128 stands for zero in the data rows.
Here are some points:
array([143., 144., 117., 168., 143., 132., 127., 127., 126., 136., 137., 122., 140., 139., 103., 138., 158.,  97., 172.,  94.,  95., 147.,  79., 133., 146., 142., 109., 160.,  98.])
array([140., 110., 170., 149., 106., 151., 121.,  98.,  60., 150., 159., 143., 150., 136., 127.,  56.,  91.,  96., 146., 109.,  92., 162., 100., 129., 106., 153., 106., 161., 104.])
array([ 91., 136., 140., 108., 117., 126., 141., 148., 122., 135., 103., 112., 108., 103., 184., 129.,  89., 161., 106., 114., 143., 113., 149., 166.,  93.,  87., 152.,  99., 171.])
array([153., 151., 154., 143., 130., 136., 106.,  96., 111., 114., 140., 165., 138., 121., 124., 157., 111., 108., 154.,  92., 107., 149.,  87., 124., 136., 138., 113., 160.,  98.])
array([106., 101.,  97., 126.,  58., 125., 133., 142., 128.,  81., 153., 146.,  98., 122., 196., 122., 150., 136.,  92., 119., 148.,  96., 178., 137., 163., 112., 161., 114., 143.])
array([145., 121., 172., 120., 168., 144., 146., 109.,  77., 165., 115., 132., 151.,  98., 123.,  95., 120.,  84., 164., 132., 136., 156., 112.,  99.,  97., 156., 112., 158., 111.])
array([147., 120., 123., 150., 150., 119., 141., 144., 139., 167., 112., 110., 162., 134., 121., 161., 151.,  96., 139.,  92., 106., 157.,  48., 127., 103., 151.,  97., 133., 120.])
array([150.,  94., 132., 131., 137., 143., 134.,  85., 103., 111., 119., 176., 144., 110., 104., 146., 105., 100., 138., 107., 114., 162., 110., 107.,  86., 131.,  99., 149.,  96.])
array([106., 105., 125., 108.,  83.,  99., 150., 142., 133.,  82., 140., 147.,  99., 125., 140., 141., 165., 162., 113., 163., 130., 103., 131., 136., 111., 123., 125., 102., 135.])
array([122., 103., 133., 119., 104., 122., 201., 136., 137.,  94., 121., 146., 104.,  82., 150., 120., 164., 166., 120., 153., 130., 107., 183., 111., 144., 106., 130., 121., 145.])
array([155., 137., 146., 169., 128., 141., 123.,  88., 126., 120., 140., 160., 131., 146., 137., 142., 111., 106., 165.,  78.,  83., 154.,  97., 121., 158., 139., 105., 154., 110.])
array([113., 154., 103., 102.,  98., 115., 116., 146., 117.,  85., 116., 137., 106., 108., 129., 131., 159., 165., 132., 160., 142., 107., 139., 131., 136., 123., 132., 112., 136.])
array([105., 127., 143.,  87., 136., 118., 128., 158., 120., 119., 108., 115., 106., 150., 122., 128., 162., 164.,  92., 129., 161., 111., 130., 151.,  82., 107., 100.,  98., 142.])
array([105., 187., 117., 120., 122., 101., 119., 140., 105., 120., 135., 100., 118.,  80., 195., 147., 105., 126., 144., 154., 126., 114., 123., 112.,  75., 115., 131., 111., 162.])
array([158., 138., 142., 142., 154., 155., 143., 111., 147., 160., 157., 129., 160., 159., 140., 133., 128., 105., 149., 109., 113., 158., 126., 157., 123., 159., 113., 163., 108.])
array([ 88., 124., 115., 100., 118., 113., 169., 137., 116., 109.,  87., 113.,  98., 148., 126., 112., 108., 134.,  99., 124., 153., 103., 111., 122.,  93., 111., 155., 104., 155.])
array([134., 144., 113., 172.,  71., 143., 153., 129., 138., 140., 147., 150., 150., 157., 126., 157., 142.,  99., 141., 136., 100., 144., 101.,  61., 160., 151., 185., 150., 119.])
array([110.,  82., 132.,  96., 130., 103., 124., 143., 115., 131., 131., 114., 121.,  88., 109., 116., 118., 146., 134., 149., 148., 111., 123., 138., 118., 104., 137.,  96., 146.])
array([135.,  95., 145., 137., 136., 170., 108.,  92., 115., 136., 144., 144., 133., 155., 117.,  49., 122., 104., 171., 133., 116., 150., 154., 139., 135., 152., 149., 146.,  96.])
array([158., 129., 125., 129., 182., 144., 126., 114., 122., 152., 140., 133., 153., 128., 146., 134., 122.,  82., 163., 109., 123., 151.,  97., 107., 124., 145., 122., 159.,  87.])
array([146., 120., 156., 132., 136., 151., 136., 112., 124., 161., 147., 126., 158., 142., 128., 135., 100., 123., 139., 109., 124., 157., 113., 141., 114., 164., 115., 158., 107.])
array([ 94., 167., 157.,  96.,  76., 105., 145., 136., 127.,  83., 133., 175.,  99., 103., 131., 158., 166., 157., 120., 135., 143., 105., 154., 122., 139., 126., 152., 107., 143.])
array([156., 156., 115., 160., 147., 152., 140.,  89., 132., 126., 116., 144., 144., 155., 137., 141.,  92., 108., 162., 100., 108., 146., 134., 107., 176., 146., 112., 151.,  93.])
array([161., 150., 162., 133., 145., 150., 111., 122.,  93., 183., 139., 122., 167., 128., 127., 137.,  96.,  97., 135., 124., 145., 157., 111., 126., 113., 164., 115., 160.,  97.])
array([115., 159., 111., 100., 111.,  95., 145., 160., 117.,  81., 150., 140., 100., 150., 132., 108., 131., 146., 118., 172., 131., 112.,  97., 146., 109., 125., 106., 103., 148.])
array([108., 122., 113., 105., 155., 106., 135., 146., 129., 111., 116., 107., 107., 124., 149., 137., 117., 151., 104., 163., 140., 107., 103., 122., 108., 109., 110., 100., 141.])
array([127., 128.,  94., 118., 105., 115., 136., 142., 137.,  91., 127., 140., 107., 115., 113., 147., 160., 160., 126., 145., 131., 102., 185., 114., 157., 115., 135., 118., 162.])
array([104., 120., 108.,  97., 137., 104., 160., 134., 125., 124.,  92.,  85., 101., 150., 132., 111., 115., 135.,  89., 130., 159., 100., 141., 159., 104., 101., 145., 104., 150.])
array([156., 131., 140., 120., 154., 149., 163., 100., 133., 130., 145., 138., 144., 156., 110.,  89., 106., 103., 150., 107., 109., 156., 100., 123.,  90., 144., 121., 145., 105.])
array([140., 127., 145., 143., 149., 156., 133., 125., 100., 166., 120., 118., 163., 107., 104., 128., 129.,  86., 157., 129., 130., 153., 113., 165., 106., 160., 117., 141., 104.])
array([153., 136., 150., 152., 150., 127., 170., 140., 142., 180.,  95., 110., 155., 119., 125., 125., 167.,  85., 147., 105., 120., 159.,  89., 118., 119., 163., 128., 162., 108.])
array([141., 132., 124., 168., 139., 164., 124.,  90., 126., 117.,  93., 146., 151., 110., 167.,  96.,  97., 106., 147., 122.,  89., 151., 136., 112., 111., 133., 114., 141., 102.])
array([ 88., 143., 102., 127., 101., 103., 161., 125., 121., 123.,  79., 100., 106., 134., 117., 106., 131., 122.,  91., 103., 159.,  96., 146., 137., 122.,  98., 180.,  98., 144.])
array([151., 185., 126., 146., 127., 146., 135., 101., 125., 132., 147., 138., 152., 127., 141., 131., 103.,  93., 143.,  94., 110., 154., 109., 123., 137., 147., 126., 145., 102.])
array([105., 152.,  84., 140., 108., 108., 132., 133.,  89., 122., 136.,  98., 117., 107., 131., 110., 100., 149., 126., 149., 140., 101., 135., 146., 165., 103., 157., 124., 144.])
array([ 92., 128., 144.,  90.,  94., 104.,  87., 153., 107., 109., 137., 122.,  95., 102., 125., 119., 143., 154., 105., 139., 134., 100., 142., 123., 122., 114., 150., 107., 148.])
array([166., 135., 122., 150., 134., 151., 125.,  87., 142., 123., 127., 156., 135., 139., 106., 128., 100., 132., 175.,  93.,  80., 147., 126., 105., 152., 150., 111., 150., 113.])
array([101., 123.,  85., 129., 121., 107., 119., 151., 107., 103., 132., 113., 105., 146.,  86., 129., 114., 123., 108., 109., 158., 102., 155., 112., 114., 116., 155., 135., 134.])
array([109., 126., 111., 112., 157., 109., 128., 142., 128., 121., 127., 105., 106., 107., 138., 149.,  91., 139., 103., 147., 138., 101., 133., 133., 121., 106., 142., 114., 160.])
array([116., 146., 129.,  98., 162., 112.,  93., 159., 128., 125., 139., 117., 120., 113., 102., 132., 150., 164., 117., 155., 149., 115., 135., 151., 112., 105., 106., 101., 151.])
array([115., 129., 102., 100., 139., 102., 113., 155., 145., 107., 118., 108., 103., 151., 127., 133., 132., 136.,  89., 141., 166., 100., 138., 132., 118., 108., 130., 104., 144.])
array([143., 134., 104., 172., 140., 133., 148., 142., 121., 157., 122., 101., 155., 130., 120., 164., 165., 113., 160.,  98., 106., 156.,  97., 142., 142., 156., 112., 152.,  97.])
array([137., 129., 122., 168., 157., 153., 111., 134., 158., 170., 107., 106., 158., 127., 140.,  92., 150.,  77., 158., 158., 132., 149., 130., 128., 120., 161., 151., 151., 112.])
array([141., 134., 162., 122., 166., 135., 118., 150., 125., 178.,  88., 116., 153., 134., 150., 111., 153.,  91., 170., 125., 118., 156.,  65., 118., 102., 159., 132., 131., 126.])
Here are 10 more points, each followed by its number:
array([105., 134., 117., 107., 111., 100., 112., 133., 156., 130.,  99., 123., 119., 131., 151., 123., 127., 137., 121., 121., 153., 105., 121., 115., 145.,  95., 170., 109., 162.]) 0
array([168., 101., 177., 156., 169., 154.,  86., 121., 105., 174., 146., 134., 169., 147., 163., 163., 139., 115., 132., 115., 103., 155.,  99., 153., 125., 160., 104., 159., 120.]) 1
array([122., 125., 151.,  99., 154.,  94., 161., 159., 107., 119., 151., 117., 125., 102., 110.,  97., 171., 162., 143., 173., 129., 109., 128., 103.,  93., 111.,  96., 107., 151.]) 2
array([109.,  82., 120., 107., 122., 116., 128., 150., 129.,  95., 144., 148.,  98., 114., 127., 137., 155., 137., 109., 141., 152., 105., 155., 120., 145., 120., 142., 102., 134.]) 3
array([114., 120., 155., 108., 125., 110., 149., 154., 129., 122., 144., 135., 114.,  54., 128., 130., 162., 159., 149., 163., 115., 114., 160., 190., 130., 105., 119., 114., 160.]) 4
array([147., 129., 139., 160., 139., 171., 137., 121., 146., 175., 121., 116., 162., 145., 139.,  92., 164.,  78., 166., 148., 126., 153., 139., 131., 150., 156., 144., 158., 118.]) 5
array([107., 131.,  91., 113., 148., 102., 125., 130., 109., 141.,  84.,  82., 114., 144., 111., 144.,  97., 136., 104., 126., 162., 109., 123., 136., 125.,  98., 148., 109., 154.]) 6
array([154., 135., 135., 136., 156., 138., 117., 138., 104., 177., 112., 112., 156., 100., 109., 137., 136., 114., 162., 100., 125., 147., 110.,  80., 137., 158., 114., 158., 100.]) 7
array([115., 123., 110., 103., 145., 108., 123., 164., 119.,  96., 130., 118.,  94., 122., 142.,  93., 129., 154.,  85., 139., 146., 110., 140.,  98., 130., 115., 137.,  99., 140.]) 8
array([107., 124., 120., 109., 116., 108., 165., 157., 111., 106., 150., 117.,  99.,  92., 131., 141., 124., 151., 106., 143., 136., 107., 156., 145., 134., 109., 149.,  98., 151.]) 9
Which two of these numbered points are nearest to each point below, looking only along the 3 directions in which the first points spread most? Their numbers follow each, nearest first.
array([111., 219., 131., 104., 136., 118.,  93., 135., 116., 134.,  86.,  89., 112., 140., 121., 108.,  99., 129.,  96., 105., 169., 102., 154., 160., 112.,  87., 154., 115., 156.]) > 2 6
array([137., 110., 115.,  86., 150.,  93., 114., 147., 127., 128., 129., 106., 119., 143., 133.,  59., 153., 150., 113., 163., 158., 104., 114., 119., 162., 106.,  96.,  98., 123.]) > 2 6
array([115., 128., 133., 110., 164., 119., 120., 155., 123., 108., 155., 133., 105.,  84.,  79., 142., 134., 144., 104., 144., 139., 111., 156., 128., 139., 110., 128., 100., 146.]) > 4 0
array([113., 106.,  98., 130.,  83., 103., 112., 139., 148.,  86., 125., 150.,  95., 104., 124., 147., 127., 128., 127., 145., 121., 102., 158., 178., 135., 128., 153., 112., 160.]) > 3 9
array([ 80., 140., 118., 107., 126., 122., 202., 160., 137., 119., 110.,  99.,  98., 128., 116.,  74., 115., 152.,  88., 110., 149., 112., 165., 136., 121., 107., 154., 111., 165.]) > 8 9
array([119., 165., 116., 126., 128.,  97.,  81., 128., 138., 134., 109.,  92., 123., 114.,  87., 110., 106., 140., 132., 142., 150., 112., 133., 127., 118.,  95., 139.,  97., 165.]) > 2 6
array([147., 138., 155., 142., 114., 163., 138.,  98., 109., 114.,  84., 179., 145., 127., 114., 110., 114., 116., 136., 112.,  88., 156., 125.,  98., 132., 135., 122., 155., 100.]) > 5 1
array([153., 138., 127., 155., 160., 144., 183., 143., 151., 171., 139., 116., 173., 159.,  87., 152., 172.,  99., 129., 132., 126., 149.,  93., 164., 119., 156., 142., 155., 104.]) > 7 5
array([119., 134., 112., 122., 112., 122., 131., 148., 116.,  96., 164., 132., 101., 143., 122., 142., 163., 146., 108., 127., 148., 106., 166.,  85., 120., 111., 138., 112., 157.]) > 3 0
array([149., 122., 134., 129., 149., 149., 111., 110., 144., 149., 159., 130., 151., 157., 147., 131., 123., 105., 155., 112., 114., 154., 123., 131., 147., 148., 125., 159., 103.]) > 5 7
array([132., 135., 185., 120., 128., 146., 127., 121., 115., 172., 117., 133., 159., 141., 129., 100., 118., 106., 143., 120., 117., 158.,  81., 130.,  64., 165., 112., 153., 104.]) > 1 7
array([147., 121., 159., 119., 179., 159., 184., 102., 131., 161., 155., 125., 166., 129., 159., 121.,  91.,  98., 143., 123., 127., 164., 123., 168.,  96., 152.,  88., 157., 109.]) > 1 5
array([135., 105., 111.,  99., 140.,  95., 147., 141., 132., 124., 149., 103., 122., 116., 132.,  53., 169., 137., 133., 171., 153., 107., 107., 141., 143., 112.,  96., 101., 139.]) > 2 6
array([105., 117., 112.,  90., 116., 102., 128., 153., 132., 106., 154., 134., 100., 113.,  95., 128., 113., 155., 100., 154., 138.,  98., 140., 133., 150., 111., 159.,  96., 158.]) > 9 3
array([106., 121.,  99., 125., 100., 113., 127., 132., 119., 125., 134., 113., 109.,  89., 110., 147.,  94., 148., 112., 136., 147.,  98., 153., 134., 169., 103., 161., 107., 138.]) > 3 9
array([101., 141., 107., 124., 105., 105., 138., 147., 108., 113., 112., 113., 110., 134., 108., 146.,  90., 136., 118., 112., 159., 105., 136., 171., 104., 109., 162., 107., 144.]) > 4 8
array([156., 121., 148., 144., 164., 155., 106., 121., 147., 178., 116., 108., 160., 116., 124., 100., 125., 107., 166., 123., 128., 163., 113.,  78., 122., 157.,  84., 157., 118.]) > 1 7
array([145., 108., 115., 161., 166., 158., 102., 134., 124., 182., 102., 112., 160., 118., 108., 109., 165.,  94., 172., 132., 137., 154., 129., 115., 153., 154., 136., 157., 104.]) > 7 5
array([ 94., 116.,  95.,  88., 158.,  90., 118., 102., 248., 152., 105.,  59., 105., 141., 142., 121., 118., 127.,  86., 144., 171., 109., 101., 141.,  98.,  95., 136., 101., 152.]) > 6 2
array([140., 153., 153., 144., 144., 141., 126., 128., 148., 165., 102., 120., 148., 140., 147.,  91., 169.,  89., 177., 128., 125., 146., 102., 139., 140., 164., 124., 137., 110.]) > 7 5
array([162., 167., 127., 178., 105., 137., 151.,  86., 100., 105.,  82., 181., 142., 137., 143., 125., 101.,  81., 125.,  94.,  90., 143., 113., 124., 157., 132., 125., 163.,  95.]) > 5 7
array([141., 120., 127., 131., 159., 152., 126., 123.,  76., 166., 138., 127., 157., 157., 132., 116., 144.,  81., 164., 120., 117., 150.,  99., 137., 125., 156., 140., 161., 111.]) > 1 5
array([112., 125., 124., 119., 128., 117., 165., 155., 124., 119., 115., 104.,  92., 129.,  73., 109., 118., 144.,  89., 117., 147., 102., 167., 157., 130.,  96., 166., 114., 153.]) > 8 4
array([104., 101., 122., 118., 111., 108., 130., 137., 133., 128., 138.,  99., 113.,  79., 119., 135., 100., 138., 122., 161., 127., 114., 142., 115., 127., 100., 133., 111., 162.]) > 4 8
array([ 96., 142., 117., 115., 125., 113.,  58., 152., 150., 110., 142., 107., 111.,  87., 140., 137.,  97., 141., 120., 135., 136., 113., 142., 126., 108., 113., 141., 112., 160.]) > 4 8
array([136., 117., 121., 168., 131., 148., 149., 140., 155., 169., 113., 110., 154., 131., 115., 107., 171.,  79., 169., 132., 114., 142., 104., 138., 142., 158., 134., 154., 113.]) > 7 5
array([118., 131., 115., 109.,  86., 109., 134., 138., 132.,  81., 105., 157., 102.,  69., 146.,  89., 172., 158., 136., 162., 108., 118., 139., 129., 150., 126., 113.,  96., 154.]) > 3 9
array([101., 150., 121., 115., 144.,  99., 127., 127.,  95., 143.,  72.,  84., 106., 153., 145.,  95., 127., 124.,  99., 122., 161., 109., 137., 128., 123.,  92., 151.,  96., 155.]) > 2 6
array([123., 127., 107., 119.,  61.,  92., 118., 159., 137.,  86., 165., 144., 102., 142., 144., 124., 160., 141., 133., 161., 134., 102., 116., 142., 125., 114., 127., 102., 150.]) > 3 9
array([142., 108., 142., 160., 115., 158., 105., 110., 143., 140., 139., 136., 152., 156., 136., 136., 101., 131., 145., 119., 108., 149., 135., 128., 126., 154., 126., 142.,  99.]) > 5 7
array([146., 142., 117., 144., 125., 162., 122.,  97.,  90., 141., 118., 142., 158., 138., 138., 149., 106., 127., 141., 105.,  95., 150., 134., 177., 139., 153., 117., 145.,  99.]) > 5 7
array([116., 146., 112., 137., 105., 109., 107., 145., 145., 120., 146., 119., 111.,  73., 117., 146.,  93., 151., 116., 145., 129., 100., 150., 129., 164., 101., 173., 103., 151.]) > 3 9
array([103., 128.,  96., 130.,  74., 117., 104., 151., 145.,  83., 146., 140., 102., 117., 133., 134., 149., 163., 101., 148., 138.,  99., 158., 129., 159., 113., 155., 121., 131.]) > 3 9
array([102., 135., 136., 112.,  99., 116., 101., 155., 216., 137., 121., 110., 116.,  99., 115., 135., 119., 160., 138., 121., 142., 111., 161., 122., 115.,  92., 146., 112., 151.]) > 0 4
array([ 98., 130., 102., 117., 153., 122., 100., 149.,  78., 126.,  99.,  88., 107., 125., 123., 109.,  92., 153.,  86., 111., 165., 107., 173., 111., 119.,  94., 150., 117., 152.]) > 8 2
array([121., 127., 118.,  92., 104.,  98., 137., 132., 135., 108., 106., 114., 113., 142., 172.,  82., 155., 139., 124., 159., 174., 107.,  88., 132.,  84., 112., 112.,  98., 128.]) > 2 6
array([145., 144., 131., 152., 136., 155., 110.,  99., 146., 138., 139., 121., 144., 158., 155., 132.,  96., 109., 151.,  85.,  84., 154., 120.,  95., 126., 151., 114., 135., 113.]) > 5 7
array([100., 164., 146.,  77., 158., 109., 135., 154., 123., 112., 108., 111., 112., 161., 100., 137., 132., 138., 106., 129., 170., 119., 110., 146.,  86., 118., 123., 101., 151.]) > 6 2
array([133., 123., 117., 110., 155., 119., 132., 149., 126., 102., 107., 139., 112.,  82., 131.,  98., 155., 170., 124., 173., 130., 108., 151., 107., 152., 115., 121., 125., 123.]) > 4 0
array([102., 125., 117., 115.,  91.,  97., 124., 156., 132.,  84., 148., 144.,  97., 139., 142., 136.,  97., 133., 104., 148., 144., 100., 117., 174., 131., 122., 148., 101., 148.]) > 9 3
array([140., 167., 132., 144., 165., 152., 128., 144., 103., 187., 115., 102., 164., 163., 127., 130., 170., 102., 156., 131., 120., 154., 125., 164., 126., 156., 152., 159., 114.]) > 7 1
array([121., 125.,  69., 155., 127.,  94.,  83., 120.,  68., 142.,  86.,  80., 115., 160., 130., 106., 114., 122., 100., 129., 161.,  94., 155., 110., 180.,  89., 155., 124., 145.]) > 4 0
array([150., 129., 107., 162., 146., 143., 171., 136., 121., 172., 118., 113., 170., 137., 154., 128., 150.,  63., 145., 139., 127., 146., 112., 112., 144., 162., 141., 152.,  93.]) > 7 5
array([124.,  89., 117., 111., 143., 105., 119., 163.,  77., 109., 153., 127., 115., 118., 105., 113., 172., 165., 128., 161., 154., 106., 143., 105., 128., 111., 105., 111., 140.]) > 4 8
array([107., 139., 100., 110.,  75., 115., 117., 155., 104., 100., 161., 144., 103., 134., 129., 137., 149., 130., 116., 127., 154., 102., 167., 114., 145., 111., 162., 113., 136.]) > 3 9
array([ 97., 123., 107., 119., 136.,  95., 121., 143., 133., 113., 107., 120., 104., 121., 108., 153., 132., 131., 107., 133., 147., 106., 122., 137., 135., 113., 167., 109., 161.]) > 0 4
array([102., 125., 105., 119., 138., 109., 132., 131., 100., 134.,  79.,  81., 109., 134., 132., 111., 106., 127.,  88., 144., 154., 114., 136.,  66., 110.,  98., 146., 107., 150.]) > 2 6
array([108., 129.,  98., 110., 134., 103., 141., 138.,  77., 116., 115., 127., 108., 136., 127., 139., 103., 122., 110., 137., 161., 101., 127., 161., 139., 111., 170.,  96., 139.]) > 4 8
array([107., 142., 146.,  95., 122.,  99., 140., 136.,  79., 133.,  93., 112., 111., 132., 105., 122., 120., 149., 119., 150., 175., 111., 105., 131., 111., 100., 128.,  97., 124.]) > 2 6
array([142., 159., 121., 152., 138., 162., 115.,  94., 135., 142., 125., 147., 154., 158., 149., 123., 102., 105., 138., 121., 105., 150., 135., 109., 140., 153., 133., 135.,  96.]) > 5 7
array([156., 156., 150., 150., 112., 165., 128.,  85., 125., 140., 124., 146., 151., 145., 105., 141.,  95., 117., 134., 105.,  84., 156., 155., 122., 125., 161., 122., 138., 120.]) > 5 1
array([154., 134., 157., 138., 162., 143., 139., 110., 127., 147., 147., 145., 155., 140., 114., 108., 107., 110., 141., 128., 118., 154.,  87., 111.,  88., 147., 103., 152., 103.]) > 1 5
array([151., 118., 150., 135., 137., 135., 228., 120., 128., 146., 127., 132., 144., 136., 114.,  97., 170.,  91., 155., 109., 115., 155.,  94.,  87.,  90., 161., 135., 153., 104.]) > 7 5
array([158.,  90., 156., 118., 167., 159., 144., 110., 133., 162., 153., 127., 157., 136., 159., 120., 111., 121., 157., 106., 114., 162., 107.,  56.,  85., 162.,  95., 160., 108.]) > 1 5
array([155., 121., 150., 139., 197., 153., 125., 116., 162., 165., 135., 114., 167., 153., 113., 123., 137., 103., 139., 122., 123., 163., 133., 144.,  77., 163., 109., 141.,  98.]) > 1 7
array([121.,  93., 119., 117.,  91., 110., 132., 160., 122., 102., 140., 134., 119.,  95., 107., 117., 155., 155., 140., 168., 134., 111., 127., 119., 106., 114., 109., 101., 150.]) > 4 0
array([122., 125., 131., 123., 137., 127., 105., 158., 129., 118., 161., 113., 118., 131.,  92., 188., 169., 168., 112., 125., 141., 107., 184., 117., 113.,  97., 122., 130., 170.]) > 0 3
array([124., 121., 113., 107., 121., 103., 147., 152., 141., 118., 160., 113., 111., 115.,  97., 123., 162., 152., 131., 157., 142., 103., 143.,  88., 122., 107., 130., 121., 138.]) > 0 4
array([ 96., 125., 126., 105., 137., 126., 140., 163., 136., 114., 120., 114.,  98., 123.,  79.,  82., 118., 157.,  94., 135., 148., 109., 163., 129., 125., 103., 143., 103., 151.]) > 8 4
array([134.,  97., 182., 139., 180., 147., 133., 135., 123., 190.,  95., 103., 164., 141.,  63.,  98., 157.,  98., 151., 119., 121., 162., 106., 120.,  99., 160.,  94., 161., 118.]) > 1 7
array([157., 126., 111., 152., 161., 137.,  92., 124., 156., 160., 129., 121., 155., 148., 127., 135., 159.,  78., 155., 129., 124., 144., 119., 127., 162., 162., 148., 163., 105.]) > 7 5
array([122., 101., 145.,  81., 153.,  92., 121., 127., 135., 128.,  98.,  91., 112., 155., 137.,  81., 117., 136., 126., 173., 160., 111.,  81., 134.,  74., 102., 102., 101., 149.]) > 2 6
array([ 88.,  82., 119., 103., 140., 121., 154., 135., 135., 136.,  92.,  94., 106., 132.,  68., 117.,  92., 146.,  91., 125., 161., 108., 135., 116., 118.,  98., 142., 115., 147.]) > 2 6
array([100., 116., 133., 110., 130., 111.,  92., 141., 143., 132., 100., 104., 109., 155., 142., 150., 113., 156., 107., 135., 164., 109., 140., 149., 114.,  98., 138., 125., 137.]) > 2 6
array([116., 144., 119., 132., 114., 107., 128., 161., 108., 114., 145., 106., 124., 118.,  97., 125., 171., 155., 139., 134., 145., 107., 154., 141., 126., 101., 106., 117., 142.]) > 0 4
array([139., 140., 148., 131., 129., 146., 143., 140., 133., 176.,  94., 106., 159., 112.,  84., 107., 134., 103., 160., 131., 136., 151.,  96., 139., 113., 162., 124., 162.,  94.]) > 7 1
array([117.,  49., 130., 116., 124., 100., 115., 133., 127., 134.,  87.,  88., 110., 122., 140., 148., 116., 160., 104., 148., 150., 104., 118., 123., 105.,  88., 104., 100., 140.]) > 2 6
array([125., 155., 120., 132.,  67., 118., 101., 141., 118.,  84., 105., 160., 103.,  77., 136., 118., 143., 162., 138., 161., 117.,  97., 163., 128., 128., 113., 139., 119., 133.]) > 3 9
array([106., 110., 150.,  88., 148., 115., 142., 161., 120., 110., 146., 121., 119., 143., 134., 157., 174., 149., 130., 124., 159., 118., 135., 146.,  69., 113., 100., 106., 165.]) > 6 2
array([109., 121., 119., 118., 116., 113., 114., 152., 123.,  95., 137., 145., 102.,  83., 142., 152., 142., 147., 117., 128., 137., 106., 165., 109., 141., 119., 146., 106., 150.]) > 3 9
array([ 94.,  91., 110.,  97., 123., 105., 139., 143., 120., 107., 119., 107.,  94., 117., 107., 154.,  94., 159.,  88., 146., 144., 105., 116., 117., 104., 113., 165.,  96., 149.]) > 8 9
array([139., 173., 149., 139., 143., 155.,  53., 135., 133., 174.,  90., 104., 156., 123., 109.,  51., 160.,  75., 168., 150., 142., 152., 107., 133., 115., 163., 129., 163.,  96.]) > 1 7
array([ 99., 107., 144., 108., 161., 110., 120., 153., 139.,  96., 155., 123.,  96.,  95., 116., 128., 147., 150.,  99., 163., 122., 113., 123., 145., 110., 117., 108.,  97., 160.]) > 2 8
array([159., 131., 131., 150., 136., 143., 134., 108., 129., 149., 156., 155., 147., 141., 139., 130., 122., 102., 155., 112., 122., 149., 126., 107., 159., 154., 135., 160.,  92.]) > 5 7
array([162., 138., 150., 129., 162., 142., 100., 105., 133., 149., 148., 126., 160., 153., 130., 145., 131., 106., 146.,  81., 108., 157.,  82., 112., 113., 144.,  70., 159.,  94.]) > 1 7
array([103., 154.,  85., 130., 106., 113.,  58., 152.,  75.,  98., 145., 120.,  99.,  55., 121., 149., 109., 139., 110., 160., 111.,  98., 150., 143., 161., 120., 163., 117., 149.]) > 3 9
array([117., 123., 127.,  97., 134., 114., 150., 157., 126., 106., 150., 135., 103., 124.,  78., 142., 168., 169., 116., 157., 152., 108., 131., 130., 154., 115., 126., 105., 127.]) > 0 3
array([100., 133., 160.,  79., 156., 104.,  97., 158., 144., 106., 128., 137., 109., 142., 136., 140., 168., 140., 115., 143., 164., 120.,  93., 145.,  55., 120.,  84., 110., 144.]) > 6 2
array([ 97., 127., 102., 133.,  93., 110., 102., 139.,  53., 116., 119., 121., 108., 109.,  40., 135., 100., 121., 111., 131., 134., 102., 130., 164., 143., 103., 160.,  97., 157.]) > 4 8
array([144., 116., 116., 144., 139., 129.,  66., 110.,  88., 142., 161., 128., 152., 134., 126., 142., 115., 120., 154.,  80., 103., 151., 107., 129., 150., 151., 104., 163., 103.]) > 5 7
array([ 93., 182.,  88., 121., 107.,  93., 133., 121., 138., 128., 100.,  91., 117., 112., 126., 138., 109., 149., 113., 142., 149., 100., 121., 141., 144., 101., 151.,  97., 144.]) > 0 4
array([113.,  74., 108., 103., 125., 101., 161., 148., 146., 117., 148., 107., 122., 101., 135., 109., 157., 156., 133., 156., 153., 107., 135., 117., 115., 113., 118., 101., 138.]) > 4 0
array([115., 131.,  85., 121., 142., 111., 128., 122., 105., 137.,  70.,  91., 115., 144.,  77., 148., 133., 139.,  89., 120., 159.,  95., 134., 133., 167.,  89., 179., 111., 142.]) > 0 4
array([ 99.,  90., 134., 106., 115., 106., 116., 152.,  92., 115., 119., 116., 101., 126., 131., 128., 106., 135., 106., 132., 148., 106., 140., 134., 125., 105., 154.,  99., 149.]) > 8 4
array([123., 100., 114., 125., 115., 117., 140., 162., 131., 106., 155., 127., 111.,  90., 132., 115., 121., 142., 123., 149., 124., 111., 167., 128., 150., 108., 137., 123., 163.]) > 3 9
